In the data rows, the value 128 means zero.
Here are some points, each followed by its number:
[116 102 136 123 118 150  86  86  97 184 119  99 122 100 126 144] 0
[209 143 163 125 119  87 119 142 217 142  97 144  79  95 108 178] 1
[ 71 129 113 132 134 105 158 190 120  27 103 139 193 164 172 170] 2
[130 144 108 128 126  68 134  83 131 109 106 102 158 179 107 101] 3
[107 145  99 155 102 142 120  91 121 166 117 162 134 105 116 132] 4
[ 38  81  86 148 155 145 133 193 125 139 133 153 136 167 124 108] 5
[205 139 145  99  96  74 125 124 171 116  62 169  56  54  86 167] 6
[151 126 120  99  73  98 148 138 124 115 129 143 135 133 125 142] 7
[ 85  91  88 149 156  89  93 159 189 114 121 147 111  71 161 121] 8
[ 56 125 119 152 154 170  89 148  83 142 163 121 152 126 142 103] 9
[141 130 119 116  89 132 154  99 129  72 113 125 129 122 131 140] 10
[106 107 139 125 179 149  87 119 125 134 142 173 105  98 122 136] 11
[189 160 170 133 104  85  78  98 152 150  53 143  60  58 135 153] 12
[ 79 107 108 144 121 204 140 159 112 191 210  65 210 197 110 152] 13
[131 118  50 157 146 109 183 114 107 100 157 100 133 146 101 154] 14
[212 150 238 110 109  67 106  77 127 158  51 195  85  63 147 168] 15
[161 140 127  74  81 116 171 144 163  58  95 163 124 121 139 162] 16
[ 51  76 149 110 221 165  75 142  62 206 176 106 137 154 151  60] 17
[  0  81 113 132 209 183 125 248 108  93 222  85 185 180 176 124] 18
[140 118 139 128 159 124  78 161 140 171  87 171  83 151 125 128] 19
[ 50 108 115 138 158 140 113 112  94 101 183 142 196 151 140  88] 20
[152 157 126 118 120  88 109  74 116  91  87 118 114 163 129 115] 21
[193 127  95 133 116  82 112  78 136 109  91 165  81  82 106 164] 22
[123 136 135 180 115  72 121  25  95 121 114  81 150 197  96  83] 23
[125 150 127 134 161 101 142 149 179  96 117 133 148 136 181 126] 24
[ 97  93 124 142 144 134 111 143 124 118  95 127 119  77 102 154] 25
[111  87  79  96 153 165 138 140 135 168 146 159 125 135 132 107] 26
[178 149 160  67 103  71 156 156 153 190 130 133 101 107  55 167] 27
[ 89 123 123 148 193 121  88 123 125 125 160 142 134 152 141  91] 28
[141 134 169 143  95 109  79 109 129 155 131 148 105  61 141 130] 29
[ 78 103  65 165 164 128 179 136 119 122 181  68 191 160 112  80] 30
[164 152 175 136 158  46  75 126 152 103  92 158  72 121 115 129] 31
[  1  85  33 255 188 199  93 139  88 126 210 113 171 143 146  86] 32
[122 109 144 130 127 132 108 118 126 157 151 126  90  91 101 129] 33
[118 145 133 138 130 159 121  63  95 172 113 119 123 151 112 133] 34
[137 158 118 134  26 165 162   4  74 115 123  71 201 206 136 107] 35
[165 143 135 109 137  97 113  91 163 104 115 140  97 137 119 140] 36
[ 91  92 117 124 134 177 111 194 127  85 125 179 119  96 167 151] 37
[ 96 142  82 147 103 166 170 155 101  96 181 109 185 187 131 126] 38
[157 116 122 101 101 125 118  82 140 151  85 144  96 125  94 107] 39
[ 98 132  87 138 126 142 128 123 125 115 192 116 178 156 111 131] 40
New points follow, each followed by the numbers of its three nearest points above, looking only along the 4 directions in which the numbered points spread most, smallest number first.
[123 111 114  99  93 130 181 170 111 122 136 133 188 167 173 129] 14 38 40
[ 33  99 126 163 172 177  84 185 107 123 181 158 118  81 158 105] 5 9 28
[ 99  96  93 176 218 148 135 201 125 150 144 148 110 114 124 107] 5 11 37
[ 89 127 169 169 103 116  83 131 189 179 153 174   0  84 183 188] 11 19 29
[117 127  76 136  87 168 142 136  77  45 143 133 142 124 169 169] 14 24 40
[154 137 145 178  89  94 131  93 107 108 110 123 127 142 117 133] 3 10 21
[ 82  96 101 145  93 160 152 131 124  57 121 132 183 164 190 146] 2 14 38
[125 145 104 145  73 140 152  70 113 111 127  95 147 162 128 105] 3 10 14
[ 82 123  91 155 151 109 110  87 150  47 116 188 127 165 140  85] 3 24 28
[224 144 158  98 108 123 127 106 118 198 104 128  32  66  74 147] 12 15 27
[118 130 152 135 141 159 110 116 120 168 116 160 144 110 123 127] 0 4 33
[100 100 132 121 166 171 108 187 141 185 153 129 137  57 159 156] 11 26 37
[188 138 145 110 105 108 146 103 158 100 109 114 136 166 130 140] 7 10 36
[118 106 140 123 140 149 119 139 139 137 119 174 126  82 145 128] 11 19 25
[ 37  44  53 147 189 156 149  97  77 206 166  82 209 231 161   8] 20 30 32
[239 124 152  67  90 124 126 153 204 150  91 165 130 120 103 160] 1 6 27
[185 139 151 120 135 152 119 136 146 155 118 105  86  62 134 131] 19 29 33
[196 152 146  80  90 127 155  99  96 159 117 161 136  91 122 171] 7 27 39
[124 164  97 147 106 170 102 114  80 117 130 159 129 111 157 183] 4 25 33
[103 111 124 132 193  92 128 143 133 180 132 154  84 102  83  96] 11 19 33
[147 128  90 121 105 138 134 146 148  92 113 145 138 117 146 151] 7 10 24
[134 127 114 122 119 153 125 150 125 116 139 166 111 121 117 138] 7 25 26
[197 144 151 101  61 126 120 106 156 174  70 119  92  99  83 181] 1 27 39
[163 118 144 111  77 119 147 138 167 127 114 147 130 158 123 170] 7 10 16
[113 129 129 121 169 165 103 174 134 156 158 110 139 115 140 128] 11 25 26
[148 129 181 135  88 105 112  63 125 172 104  62 152 146 115 118] 4 34 39
[153 115 123 128 135 114 116 160 148 132  90 133 134 149  90 111] 4 7 25
[  0  94  55 255 255  45  82  82  91   0 132 255 126 147 151  11] 20 28 32
[108 147 114 173  90 126 155 103  81  64 147 115 157 166 168 137] 3 14 40
[131 134 143  91 165 126 108 164 170 113 129 157 111 101 137 116] 8 19 25
[169 135 165 115 184 118 112 179 157 165 137 114  96  93 126 135] 19 25 33
[115 125  90 118 144 144 153 106 113 156 164 101 162 179  76  72] 14 34 40
[214 130 127 122 119 125 103 131 164 143 134 121 104 125  97 140] 7 36 39
[142  97 172 127 131 124 111 162 136 132 123 170 107  59 111 121] 11 19 25
[ 77 106  76 134 156 138 154 173 106 147 187 113 132  97 144  84] 5 9 26
[144 137  98 138 156 150 130 167 129 171 158 112 113 110 138 126] 25 26 33
[ 97  61  97 185 178 198  55 122 105 155 169 189 185 202 133 150] 5 9 20
[114 112 116 151 149 104 129  92 118 154 124 108 143 148 110 105] 0 4 34
[128 105 148 123 124 178 127 211 143 184 186 101 170  76 135 148] 26 33 37
[133 117 118 131 114 129 130 130 132 127 146  80 159 148 112 140] 4 14 40
[166 156  98 152 124  88 143  89 188  62 144 111 103 143 133 149] 10 21 36
[206 163 183  80  99 125 155 142 144 165  93 113 124 122 135 142] 7 27 39
[130 134 142 121 101 122 110 140  96  85  93 165 105  94 168 138] 24 25 36
[102 130 176 160 106  96  69 166 153 102  52 138 118  97 138 120] 8 25 31
[ 87  88 114 149 165 145 164 136 104 148 186 101 159 120 131  82] 9 20 40
[195 154 128 109  93 104 171 121 165 125  98 105 190 161 145  89] 3 7 10
[ 64 112  96 101 228 119 109  48  90  68 176 154 122 207 120  71] 9 20 28
[192 182 154  88 100 101 141  77 126  65 105 132  93  97  96 185] 1 22 36
[175 109 182 118 166 102  81 137 150 205 110 142  98 110  88 123] 19 29 33
[ 67 124 136 157 106 179 147 136  68  89 127 132 205 139 161 111] 20 30 40
[131 149  93 146  99 145 119 131 116  65 118 120 133 178 119 132] 3 10 14
[159 130 134 146 100  55 150  97 138  90 149 167 138 149 154 157] 10 21 36
[172 130 119  61 134  76 127 162 187 111  68 185  60  80 144 150] 1 6 31
[103  72 121 143 191 160  89 138 117 183 126  98  87 120 125 139] 11 26 33
[123  93  95 137 144 139 174 186 157 120 195 154 143 106 126 151] 5 26 37
[ 79 107  94 132 126 172 139 165  92  94 142 144 128 110 180 140] 5 26 37
[132 132 148  91 124 142 129 128 123 129 124 122 122 121 121 137] 4 7 33
[155 138 133 131  74 108 175 105 136 129 103 148  94  93 166 131] 7 10 36
[ 96 138 103 130  66 172 100  87 106 110  93 100 185 175 163 146] 3 14 40
[205 142 158 106  72 119 144 136 141  83  86 165  80  80 161 179] 1 6 16
[159 105 133 112 153 105  91  91 117 123 128 120 124 154 131 122] 4 36 39
[131 105  81 124  66 162 161 146 123  89 121 134 120 112 132 176] 7 10 14
[129 141 169 140  84  79  88   5 101 118  59 146  22  50 130 136] 12 15 22
[204 160 172 119 107 145 145 154 111 177 103 114  76  42 147 159] 1 27 29
[144 157 142 130 134  77 134  82 154 123 105 128 114 167 105 125] 3 21 36
[108 104 119 128  93 165 107 131 135 117 101 161 115 116 149 106] 4 25 33
[119 116 154 110 119 144 101 133 126 167 100 167  94  62 138 119] 19 29 33
[146 173 194 138  93 118  82  63  86 204 126  61 152 128 106 171] 0 34 39
[139  91 128 102 209  88 150 144 155 118 116 201 103 108 127 104] 8 19 25
[125 142  99 134 113 124 131 142 151  96 124 152 137 134 121  92] 10 14 24
[ 54 133 139 127 116 150 153 132 101 108 144  54 196 204 126  91] 30 38 40
[ 88 160  99 164 101 116 147 118 102  95 105  89 135  99 191 127] 3 14 24
[191 140 154  96 100 127 108 130 148 109  84  97  63  91 108 165] 1 22 27
[112 147  98 147  71 172 198 160 126  59 100 168 141  89 188 145] 2 16 24
[110 131 158 146 146 117 103 140 145 108 120 153 121 101 163 157] 8 19 25
[ 76  93 110 136 191 127 126 136 107 168 192 128 177 164 101  87] 5 9 20
[178 167 161 108 120 117 124  95 125 121 117  94 121 162  99 167] 7 10 39
